In the rows, zero is written as 128.
A single turn carries every row of the set below to another of its rows. Some are shown first; where does it send the rows asked next?
Z666: [150 155 139 126 148 133  89 103 135 140 114  97 143 160 120]
Z850: [157 129 147 118 160 115 116 113 137 111 100 108 141 141 105]
Z593: [146 159 104 165 152 113 130 109 137 127 149 127 131 131 104]
Z582: [155 187 131 130 132 113 122 142 125 123 125 124 130 137  87]
Z870: [166 143  96 129 137 138 133 125 138 110 129 120 117 143 101]
Z298: [169 152 141 132 164 103 124 136 147 115 116 113 151 149 111]
Z979: [171 162 138 165 142 138  98 102 120  96 100 130 142 132 101]
Z994: [137 145 126 148 150 141 117 115 122 120 109  95  95 147  98]
Z61: [166 117 141 141 136 111 100 141 111 106 117 130 134 129 102]
Z253: [134 129 151 150 142 118 109 111 128 142 135 129 113 142  88]
Z302: [150 152 122 162 154 137  93 116 108 126 131 106 153 116 123]
Z193: [136 173 116 149 159 134 100 129 125 130 138 110 140 139 134]
Z394: [165 155 116 149 128 120  84  87 142 118 113 110 115 150  96]
Z701: [156 157 124 140 104 123 100 129 105 104 123 116 143 153 112]
Z75: [161 136 139 173 136 109 110 116 114 141 133 136 127 131  83]

Z870 turns into Z701
Z302 turns into Z253
Z979 turns into Z994
And these:
Z75 turns into Z850
Z593 turns into Z61

